In the data rows, zero lies at 4.5, halfway between 4 and 5.
Here is a table of points, one per row:
[5 5 5 4 3 5 5 5 5 6 1 4 5 3 4 5 5 5 2 5 4 4 4 3 7 5 4 6 5 3 7 7 4 5 5 4 5
 3 5 4 6 5 6 5 7 2 6 6]
[5 6 4 5 2 3 6 4 8 4 5 5 6 2 4 6 2 6 6 3 4 4 4 4 7 8 7 4 4 5 2 4 6 5 9 5 3
 6 3 4 3 2 3 7 2 4 4 7]
[3 5 3 4 3 4 4 5 5 7 4 4 4 7 4 4 3 6 3 6 7 5 5 4 7 7 5 3 3 5 5 5 7 6 1 1 3
 7 4 7 3 1 1 2 3 5 4 6]
[6 4 5 3 8 4 6 7 8 3 8 7 3 2 5 4 6 5 2 6 4 6 4 6 5 5 3 3 5 5 8 4 6 7 6 4 5
 5 2 5 3 4 5 6 6 6 2 3]
[7 4 4 4 6 3 5 3 5 4 5 1 4 4 7 4 5 6 6 5 4 4 4 6 6 4 5 5 9 4 3 1 5 3 3 4 3
 3 7 1 6 2 4 6 4 3 5 3]
[0 5 3 7 4 5 3 2 2 5 6 4 6 5 6 6 6 1 3 2 0 3 6 2 3 2 5 5 5 2 6 6 6 5 9 5 3
 4 5 4 4 2 7 4 6 6 6 6]
[5 4 5 3 4 4 4 6 1 6 2 7 3 2 4 5 6 3 7 6 3 3 5 4 9 3 3 3 2 6 8 2 4 2 1 4 3
 3 5 6 8 4 6 6 7 8 5 5]
[3 8 2 3 5 4 5 5 6 3 5 6 5 6 5 5 6 5 4 3 3 5 9 5 6 8 2 8 5 3 8 3 4 4 5 5 3
 4 5 5 5 4 6 5 6 5 1 3]
[4 4 3 3 6 3 5 5 5 4 5 8 5 6 4 6 4 5 9 8 5 8 5 5 5 0 4 6 6 6 6 5 6 3 5 4 7
 4 5 6 1 6 4 4 6 3 5 2]
[5 6 5 5 6 6 6 5 6 5 3 5 4 4 4 4 6 2 6 4 6 4 5 5 6 2 4 6 4 5 7 9 5 5 3 8 3
 9 8 4 3 3 5 6 4 5 6 4]
[5 5 6 3 7 6 5 1 6 4 8 5 6 4 6 6 5 5 2 4 2 7 4 4 5 5 3 5 3 8 5 3 7 4 2 5 6
 2 4 3 2 3 5 4 3 4 4 6]
[4 4 4 5 7 4 5 4 2 4 6 4 4 4 3 6 2 5 7 4 5 7 1 4 4 9 2 3 3 5 5 5 5 4 4 5 0
 5 4 3 3 5 6 6 6 2 7 4]
[9 4 4 3 2 4 6 2 3 4 7 1 6 3 3 3 4 7 6 5 5 0 4 5 4 4 4 6 4 3 3 4 5 5 5 5 4
 7 6 6 4 5 5 3 6 5 6 6]
[3 4 6 5 5 5 5 2 4 4 5 7 5 5 6 2 0 6 4 2 3 6 4 5 5 4 6 7 4 3 4 5 1 5 3 3 3
 5 5 5 3 6 7 6 4 3 4 6]
[4 3 8 3 7 5 0 4 6 5 5 5 5 3 4 3 6 7 3 5 3 5 1 5 4 4 4 5 7 4 5 5 5 6 6 5 4
 5 2 6 4 5 4 4 4 6 4 6]
[7 6 5 6 4 4 4 5 8 2 7 6 1 6 3 5 5 6 6 5 4 1 4 0 4 5 5 3 5 6 4 5 3 3 4 4 6
 6 3 2 5 6 4 3 6 5 3 5]
[5 4 3 6 6 3 5 3 2 2 6 5 6 5 3 3 4 5 5 6 6 5 3 2 4 4 5 4 4 2 3 3 4 6 3 2 5
 3 2 2 5 3 2 4 3 4 3 3]
[6 6 4 3 4 4 5 2 5 2 2 4 9 8 4 6 4 4 4 4 5 7 4 5 5 4 9 2 3 5 7 3 4 5 4 6 6
 6 5 4 5 7 5 4 6 5 5 6]
[5 6 5 7 3 7 5 7 4 7 4 5 2 2 5 8 3 3 4 6 5 4 5 3 6 6 7 5 5 1 3 5 6 8 5 7 3
 2 4 6 4 6 5 6 5 5 4 3]
[4 5 6 4 7 5 5 5 7 4 5 5 6 4 3 3 5 6 3 3 6 5 4 2 8 4 3 5 5 2 5 3 6 5 3 3 7
 3 9 4 6 6 4 5 2 5 7 5]
[4 6 4 6 7 4 5 6 5 6 2 5 4 6 3 5 5 4 8 4 4 2 3 5 2 4 4 8 6 4 7 5 5 3 7 4 3
 2 6 4 6 4 5 4 0 5 2 3]
[5 5 6 3 5 3 5 4 3 7 7 6 4 2 6 3 5 1 4 5 5 4 5 5 5 7 4 4 4 2 1 7 3 5 5 4 5
 2 6 4 5 4 3 4 5 3 4 3]
[5 3 3 3 3 5 6 4 2 5 5 5 5 6 5 9 7 5 1 6 4 5 4 4 5 5 5 5 8 5 5 9 2 3 4 4 2
 4 5 2 3 5 4 5 4 7 5 5]
[2 5 6 5 3 5 5 4 6 3 8 6 3 6 4 3 6 3 6 2 6 3 3 5 6 3 6 3 6 4 4 5 4 2 5 5 0
 3 4 8 6 5 6 0 6 3 4 4]
[4 4 5 4 4 3 5 5 9 6 3 4 4 2 8 4 6 5 5 4 5 4 5 4 6 3 5 5 0 4 6 7 5 3 4 4 4
 2 1 3 3 4 9 5 3 5 5 3]
[3 4 5 7 3 3 3 5 2 4 6 7 1 6 4 6 5 3 7 5 6 5 6 4 6 6 2 5 6 7 4 3 4 8 2 7 9
 5 5 6 1 4 6 2 3 5 7 6]
[0 6 6 5 3 5 4 5 4 2 3 3 5 0 4 4 6 5 6 4 5 4 3 7 5 4 7 4 4 8 6 1 3 5 6 6 5
 5 7 5 3 5 4 3 3 3 4 6]
[3 3 7 3 3 5 6 7 2 6 4 4 6 3 4 5 6 5 7 4 6 4 3 4 2 5 4 4 5 2 3 3 5 4 4 6 4
 3 3 3 2 3 4 3 7 1 3 4]
[5 6 5 4 4 4 6 2 0 6 5 5 4 4 3 2 4 5 5 7 7 4 5 4 5 8 4 5 6 4 1 5 6 6 4 6 4
 5 3 3 7 5 4 5 4 6 5 6]
[3 6 4 7 4 6 6 6 3 5 5 3 4 3 4 3 3 4 5 3 1 3 6 2 4 2 3 5 5 4 7 6 2 5 4 5 4
 3 6 4 6 2 4 7 6 4 3 4]
[1 3 5 5 4 5 4 4 3 0 3 5 1 4 5 7 5 4 5 5 6 8 5 4 6 5 4 5 4 6 3 5 4 3 6 4 5
 5 5 5 9 3 3 7 4 5 5 5]
[6 3 6 7 3 2 3 4 5 2 6 8 7 5 5 6 5 5 7 4 5 4 6 6 3 5 4 4 2 2 5 4 6 5 4 3 7
 4 5 3 4 4 5 5 5 3 8 6]
[6 6 4 6 3 2 5 4 4 6 2 3 4 4 4 5 4 4 3 2 5 8 1 3 3 3 3 6 3 3 6 6 5 5 6 4 4
 4 5 5 4 4 4 4 9 9 2 4]
[5 7 5 3 2 7 5 3 4 5 1 6 2 5 5 3 8 4 5 5 3 3 7 4 4 4 4 9 3 3 5 3 4 3 4 2 2
 4 0 6 4 6 3 3 5 5 6 6]
[4 4 6 8 6 4 5 6 2 6 4 6 7 5 4 2 6 8 3 3 2 2 4 4 5 6 4 6 5 6 8 3 6 4 4 5 5
 5 3 4 5 6 2 5 8 4 6 0]
[4 5 6 8 5 4 5 4 8 3 5 2 4 7 6 6 3 3 5 7 4 1 3 6 6 4 4 4 8 2 3 2 6 3 4 5 6
 4 1 3 4 6 5 3 6 7 5 4]
[6 3 0 6 4 4 3 4 5 4 4 6 6 3 4 2 5 4 6 8 5 5 2 3 3 5 5 4 4 7 2 4 3 4 2 5 1
 5 4 7 4 4 5 6 4 6 4 3]
[8 4 4 2 3 5 0 5 3 5 8 1 4 6 5 4 2 5 8 0 6 5 5 5 6 4 3 5 5 5 3 4 5 6 5 5 1
 5 7 3 5 6 6 3 5 5 5 2]
[5 5 3 4 4 6 5 6 3 5 9 5 6 4 5 2 5 4 5 4 5 5 3 4 6 4 6 5 5 5 4 3 3 4 6 4 3
 4 4 3 4 3 0 5 4 3 7 4]
[4 3 6 4 6 6 6 4 5 8 9 3 4 2 3 7 3 6 6 6 5 7 9 5 2 5 5 5 5 4 7 4 5 4 4 3 5
 5 3 6 7 5 3 4 3 8 7 5]
[4 3 3 5 0 6 3 5 7 4 5 4 4 5 5 7 3 5 3 7 4 2 3 6 3 5 5 4 2 6 6 5 6 7 1 4 2
 4 6 7 4 5 2 3 4 2 4 4]
[5 5 9 6 3 4 6 6 3 9 3 6 6 6 3 6 5 5 4 6 7 4 6 4 2 3 4 2 5 5 6 3 3 4 7 3 0
 4 6 6 6 6 5 6 6 6 4 4]
[2 6 2 5 3 4 5 3 7 5 3 5 5 3 3 4 3 4 5 4 6 3 0 6 4 7 4 2 9 5 6 6 3 3 4 2 7
 5 3 6 6 4 7 2 6 6 6 3]
[3 4 5 5 4 6 5 4 3 3 3 3 8 4 4 6 5 9 5 9 4 6 5 5 7 5 5 5 4 9 2 8 4 3 7 6 6
 2 5 5 5 4 8 3 5 5 3 5]
[5 5 5 6 1 4 4 1 6 2 4 3 2 4 3 3 3 0 3 7 6 4 4 7 5 4 4 3 5 4 6 4 3 2 5 1 6
 4 2 2 5 6 4 3 4 3 3 3]
[7 3 4 0 2 5 4 7 3 5 3 7 6 2 6 4 2 3 8 4 1 5 4 4 4 6 6 4 7 1 4 2 4 4 6 2 6
 7 6 2 3 4 4 6 3 6 2 6]
[6 4 1 4 6 5 4 3 5 4 2 5 6 1 1 5 3 4 6 4 5 2 7 6 3 5 4 3 2 4 1 3 5 3 4 5 4
 3 3 2 4 3 6 4 5 4 5 4]
[5 0 6 6 4 4 6 5 9 6 6 3 4 4 3 2 5 3 3 5 2 6 5 4 3 5 5 8 5 5 4 4 4 8 5 6 6
 4 5 6 6 6 6 5 4 4 4 6]
[4 6 3 6 6 6 4 4 6 4 6 4 6 2 4 3 4 4 7 4 4 5 6 5 3 2 4 5 3 4 0 5 5 5 4 4 3
 5 6 4 4 4 0 8 7 4 6 4]
[4 2 4 4 5 5 6 4 5 4 5 2 3 1 4 4 7 7 3 3 5 6 5 5 5 3 2 3 6 2 3 4 3 5 3 2 3
 6 3 5 2 7 5 3 3 7 6 5]
[4 5 7 3 6 8 4 2 5 3 4 4 7 3 7 5 3 4 7 6 5 6 5 5 4 6 4 4 6 7 9 6 3 6 3 4 8
 4 4 4 6 3 3 4 5 4 3 5]
[6 3 6 6 5 5 4 5 5 5 6 4 3 4 1 2 6 2 3 3 3 9 5 8 7 5 4 5 5 7 3 3 6 3 5 4 6
 1 6 3 1 6 4 4 5 8 5 5]
[3 4 7 2 7 7 5 6 5 1 5 5 6 4 3 3 4 4 0 3 5 2 5 6 0 6 4 4 6 6 1 5 6 4 2 3 4
 4 7 3 2 5 6 7 4 8 3 4]
[5 2 5 3 9 5 6 1 6 4 5 5 4 6 3 4 5 5 4 5 5 4 5 4 5 5 4 1 4 1 6 4 5 4 3 8 4
 4 4 5 6 3 3 0 2 5 4 5]
[4 5 4 3 5 4 5 3 5 7 7 3 9 6 4 4 8 3 5 5 5 6 4 4 4 5 4 5 4 5 2 3 3 8 3 3 4
 6 1 2 8 5 7 7 6 2 4 4]
[4 5 6 5 7 6 5 5 5 4 2 0 6 5 5 6 5 1 4 6 1 7 4 2 5 5 3 3 5 6 3 3 4 3 5 3 4
 6 5 8 3 7 3 5 3 2 3 4]
[6 4 3 7 5 7 6 5 3 4 3 4 5 7 9 0 5 5 6 5 7 6 4 3 6 5 3 1 5 6 3 5 5 4 6 5 5
 4 4 6 3 6 6 3 4 6 5 6]
[4 1 5 4 5 4 3 7 4 3 4 3 8 4 6 5 3 4 4 4 6 2 9 3 7 6 4 3 4 5 4 5 2 4 8 5 5
 5 5 6 4 5 3 2 4 4 5 4]
[8 6 8 3 5 5 5 6 3 3 2 3 3 4 4 4 4 3 3 4 5 8 7 4 2 4 5 3 6 7 5 4 5 5 4 5 6
 4 5 6 6 3 5 2 4 3 6 5]
[4 4 3 6 8 4 4 5 3 4 3 4 1 6 4 4 5 6 4 3 5 3 5 5 5 2 7 4 5 4 6 1 7 4 4 3 4
 5 4 4 4 4 8 7 6 4 3 7]
[4 6 5 5 1 4 4 5 9 8 0 4 6 7 4 5 3 7 4 3 3 6 4 4 4 6 3 5 2 6 2 3 5 6 3 5 5
 6 4 2 5 3 2 2 4 5 5 3]
[5 5 5 5 7 2 5 9 4 4 7 3 6 4 5 3 3 3 6 5 7 5 2 5 4 5 5 8 3 3 3 8 4 2 0 6 4
 7 4 3 8 4 4 3 4 4 3 9]
[5 3 4 3 5 4 4 3 4 8 4 7 4 7 5 4 4 3 3 6 5 3 5 5 3 4 3 7 5 4 6 3 5 3 9 5 3
 5 5 4 4 2 7 6 5 0 7 4]
[2 3 3 4 4 6 4 1 3 5 4 5 4 4 4 6 4 4 4 3 8 5 4 3 5 4 4 3 5 6 5 3 6 4 6 6 9
 4 5 6 5 5 3 4 6 4 3 7]
[4 5 7 5 4 5 5 2 5 4 5 5 5 7 3 4 4 6 4 6 7 6 4 6 7 2 1 4 3 3 3 4 2 6 6 6 4
 5 5 5 2 5 4 5 4 3 2 6]
[2 5 4 3 2 4 5 5 6 5 3 6 3 7 4 5 7 6 6 4 5 5 7 6 5 4 7 2 6 4 2 9 8 7 1 3 5
 4 6 3 5 7 3 3 4 2 4 5]
[5 6 3 3 3 5 5 7 3 0 6 3 6 5 3 7 4 4 3 6 6 6 4 4 6 4 5 6 4 3 5 4 3 3 5 8 7
 3 4 7 3 4 4 4 3 2 4 4]
[8 4 6 6 5 4 3 4 4 3 3 1 3 5 3 5 8 5 4 4 7 3 7 4 5 5 6 6 4 5 7 8 4 4 4 4 3
 4 3 5 0 2 5 6 6 3 6 4]
[4 3 1 4 9 6 5 7 4 3 2 5 3 4 5 7 5 4 4 1 6 5 2 5 5 4 5 5 2 7 3 4 4 6 8 4 6
 4 3 3 6 9 4 4 3 3 5 5]
There is one direction along which these points spread out most. Take the direction at right angles to it along which they spread out most. Then take the direction at right angles to both along which they spread out most. Go by this last direction. Where along it does each point below lie, from 0 to 99? The average is 50, and the first point in the table lies past the average. One standard deviation of the points above along it is 16.
[5 5 3 5 4 5 4 5 7 3 6 4 3 5 4 5 4 2 3 2 1 2 4 6 6 5 4 3 5 4 4 7 3 1 4 5 6
 7 2 5 8 6 4 3 5 3 5 1] 57
[2 4 4 1 3 4 5 4 6 5 2 5 2 5 6 2 5 5 5 4 6 5 4 4 1 5 5 3 4 3 7 5 3 5 5 9 3
 2 4 4 5 2 3 9 4 7 8 3] 52
[4 6 2 4 7 5 4 6 3 4 3 3 3 5 5 4 5 4 4 9 4 7 3 5 4 5 6 5 1 2 4 3 1 7 6 4 8
 6 6 5 4 2 7 2 5 5 6 2] 52
[2 6 5 4 7 0 5 6 5 5 3 3 6 3 7 7 3 4 3 4 6 5 6 4 4 2 5 5 6 7 2 4 4 4 4 5 6
 4 4 8 4 7 4 4 5 4 6 4] 49
[3 4 3 5 3 5 4 6 6 4 6 5 3 6 5 4 4 3 2 6 8 2 5 5 4 6 7 6 3 6 5 2 8 4 6 4 4
 6 6 4 4 3 8 6 5 6 3 4] 54
[5 5 5 6 6 3 4 1 3 3 4 7 2 4 8 6 6 6 3 5 2 6 4 6 3 6 6 5 3 3 4 4 5 4 3 6 5
 9 9 5 6 6 5 2 6 3 3 3] 51
[4 5 3 1 3 4 4 8 4 5 5 5 2 7 4 4 1 6 1 9 2 4 5 5 4 0 3 3 4 5 4 5 6 6 5 5 2
 5 5 1 5 5 2 3 4 5 7 6] 58
[6 6 5 6 3 6 6 7 6 5 6 7 3 7 3 6 5 7 3 2 2 5 2 8 4 3 3 1 5 4 2 5 3 2 5 3 6
 6 2 8 6 2 7 6 4 4 5 5] 51
[6 4 4 3 6 4 4 3 2 6 3 5 6 6 3 3 2 5 4 3 4 4 4 3 5 3 6 6 7 5 1 6 6 5 3 5 7
 4 2 6 4 4 6 8 3 4 4 3] 42
[5 6 3 4 1 5 5 4 5 4 4 5 6 5 7 4 8 3 3 3 6 3 4 4 3 4 1 5 4 4 7 6 7 5 7 4 5
 4 6 7 6 6 6 7 3 4 6 5] 56
[8 6 3 7 4 5 3 4 3 5 3 8 6 4 5 7 5 4 4 3 3 3 7 6 2 0 5 3 5 5 6 5 3 7 4 9 4
 3 3 3 6 4 5 5 3 6 5 4] 53
[6 2 4 6 5 6 4 4 2 9 3 6 5 4 6 7 6 4 2 2 8 2 3 4 5 3 4 6 5 4 6 5 4 4 3 3 5
 5 6 3 3 3 3 3 5 4 2 4] 56
[4 4 2 7 2 3 5 5 1 7 5 2 6 4 3 1 6 5 5 4 4 6 6 3 3 5 4 4 5 4 8 5 7 3 4 7 4
 5 4 3 4 6 5 5 2 4 3 3] 53
[4 4 8 1 4 4 7 3 1 3 7 3 5 5 4 5 4 4 6 3 4 0 1 5 5 3 6 6 1 6 3 4 6 7 4 3 5
 6 3 5 5 4 5 5 3 7 5 1] 48
[5 5 4 4 7 3 5 5 4 3 3 3 4 9 4 4 6 5 6 6 1 2 4 7 4 8 6 3 3 5 4 7 4 8 5 2 4
 1 6 6 3 4 1 5 6 5 4 7] 57
[3 6 4 4 4 4 3 5 6 9 7 1 1 6 5 5 4 6 5 4 4 1 4 6 2 6 5 2 2 4 5 5 2 1 4 5 9
 5 5 5 3 8 3 9 4 4 3 5] 54
